(in the rows, 128 means zero)
One turn moves each row of this set onto another row. After a few examples, where does it send each row asked below?
Q_306: [127 159 124 132 140 130 160 133 150 125 119 113  99  88  93  93 138]
Q_564: [127 156 104 131 134 137 137 120 118 148 105 131 121 121 122 105  95]
Q_952: [102 141 134 124 142 143 134 112 107 149 156 116 131 106 142 131 112]
Q_491: [110 146 119 134 128 130 157 125 131 144 133 115 129 163 106  68 181]
Q_886: [120 135 151 128 135 160 139 138 117 143 191 134 119 113 102  98 139]
Q_416: [139 167 106 126 149 111 148 129 129 120 118 115  91 110 119 124 136]
Q_878: [112 158 133 134 135 143 139 126 115 141 135 118 140 163 115  57 172]
Q_333: [100 158 123 122 132 128 147 127 113 142 135 110 132 165 115  57 160]
Q_96: [120 164 132 133 132 149 136 135 124 140 107 124 124  91 104  74 109]
Q_954: [134 159 138 125 158 127 120 126 112 116 119 114 144 160 130  84 133]
Q_640: [125 137 119 131 130 128 130 126 121 143 105 120 151 162 121  85 122]
Q_334: [112 160 128 128 143 127 153 126 125 130 141 108 122 162 111  67 184]
Q_39: [110 138 142 135 143 156 128 111 110 150 154 125 137 105 142 130 122]
Q_743: [149 137 126 147 141 125 139 130 142 123 113 120 134 152 115 104 176]
Q_277: [135 158 130 142 141 142 156 132 151 125 117 121 105  87  93  94 147]
Q_771: [114 144 144 118 125 134 134 155 105 138 186 122 106 104 108 101 151]
Q_260: [105 179 140 119 117 133 147 113 100 161 167 112 131 158 113  99 128]
Q_851: [125 180 144 132 122 124 154 122 114 144 171 109 113 144 109 119 181]
Q_411: [122 173 138 128 143 146 132 135 121 128 114 121 120  90 108  73 113]
Q_289: [145 175 129 136 161 149 121 119 112 123 118 134 120 117 129 104 116]
Q_301: [116 141 134 132 139 130 139 124 118 138 156 113 114  95 138 148 158]
Q_372: [121 176 152 138 119 155 139 111 104 162 164 125 142 155 114  99 145]
Q_259: [120 163 130 138  99 126 161 122 122 166 159 116 120 146 102 120 174]
Q_230: [113 130 126 137 127 130 142 124 124 150 148 116 117  96 134 149 154]
Q_725: [129 143 113 122 141  95 149 132 136 119 118 101 118 154 115 105 155]
Q_274: [107 131 137 116 127 144 148 139 116 149 189 125 112 116  99  98 123]
Q_408: [153 151 111 153 135 140 142 127 138 136 106 136 110 109 114 125 151]
Q_526: [116 129 138 129 109 144 137 154 112 154 177 132 116 105 102 102 152]

Q_259 turns into Q_260
Q_564 turns into Q_416
Q_96 turns into Q_306
And these:
Q_954 turns into Q_743
Q_771 turns into Q_886
Q_952 turns into Q_301
Q_333 turns into Q_334

One turn moves each row of this set onto another row. After a few examples, where does it send each row asked below?
Q_896: [139 135 120 131 126 125 116 120  81 151 124 143]
Q_974: [112 105 115 106 144 134 116 106 149 118 120 142]
Q_263: [123  97 149 125  98 130 128 135 122 157 147 158]
Q_280: [154 174 118 124 113 134 143 115 126 135 140 150]
Q_809: [131  99 122 147 123 148 136 149 156 132 139 131]
Q_265: [148 161 106 130 106 135 148 113 138 142 147 151]
Q_610: [106 107 130 118 149 138 139 117 137 122 124 172]
Q_590: [143 127 158 117 130 137 116 126 149 149 108 109]
Q_531: [114 142 161 134 132 120 147 128 139 141 119 174]
Q_49: [105 121 130 112 156 146 134 128 128 123 120 169]
Q_704: [121 116 133 126 116 124 116 129 106 156 160 170]
Q_406: [120 128 130  90 119 123 110 134 136 164 144 118]
Q_595: [126 113 151 121  97 131 133 124 114 155 152 167]
Q_721: [122 153 128 148 111 135 119 138 117 136  98 130]
Q_705: [110 115 119 102 136 123 128 101 141 120 110 161]
Q_814: [149 116 145 101 131 125 129 123 130  90 125 142]
Q_999: [136 161 131 148 120 126 121 132 111 148 102 131]
Q_449: [130 133 112 117 147 113 140 159 130 119 134 112]
Q_41: [126 141 170 118 128 125 156 117 142 152 116 156]
Q_551: [129 140 119 118 128 117 153 152 111 138 136 105]
Q_752: [164 120 145 106 126 118 132 115 130  98 125 155]
Q_229: [146 100 108 142 121 149 152 137 141 128 148 144]
Q_303: [139  97 117 141 127 160 148 125 140 124 146 143]
Q_322: [128 116 150 129 112 121 127 128 115 158 165 162]
Q_975: [164 123 138 101 133 117 131 132 135  95 122 142]
Q_581: [138  94 117 142 124 152 144 145 142 126 144 131]
Q_971: [163 115 148 105 132 107 126 113 127 111 132 159]
Q_363: [132 134 151 135 133 121 117 120 152 141  97 114]
Q_910: [133 149 119 148 104 132 112 131 109 148 107 147]
Q_676: [147 155 106 131 101 123 137 106 146 147 145 148]
Q_935: [108 110 107 110 131 131 126  95 140 123 116 138]
Q_425: [137 136 126 134 128 117 118 137  90 154 104 133]
Q_489: [151 121 163 115 128 133 111 119 151 146 106 127]
Q_326: [121 116 124  96 111 136 108 126 138 161 153 120]
Q_434: [137 143 125 106 141 112 149 157 115 133 132 111]
Q_708: [132 141 135 110 149 108 146 164 119 141 132 122]
Q_500: [165 135 138 120 142 109 129 128 125  99 121 149]
Q_368: [139 134 159 129 127 122 114 123 158 142 117 109]
Q_313: [131 143 118 137 114 119 115 131  87 155 128 137]
Q_680: [123 142 170 129 135 121 148 124 150 147 131 161]
Q_936: [125 144 156 121 122 125 155 117 146 168 123 158]
Q_928: [124 112 112 109 130 122  98 114 136 154 142 115]
Q_798: [103 107 112 114 151 146 129 127 143 134 120 158]
Q_550: [149 152 104 133 122 121 147 108 137 127 146 166]
Q_767: [139 107  99 153 119 138 137 139 135 124 150 136]
Q_196: [137 133 112 112 130 114 151 160 119 131 137 108]
Q_222: [124 114 127 105 122 119 106 117 142 155 159 116]
Q_484: [162 162 114 125 116 130 151 117 137 134 139 158]

Q_705 turns into Q_910
Q_49 turns into Q_896
And these:
Q_971 turns into Q_676
Q_680 turns into Q_322
Q_767 turns into Q_449
Q_263 turns into Q_406
Q_196 turns into Q_975
Q_326 turns into Q_590
Q_531 turns into Q_704
Q_280 turns into Q_303
Q_610 turns into Q_313
Q_752 turns into Q_265

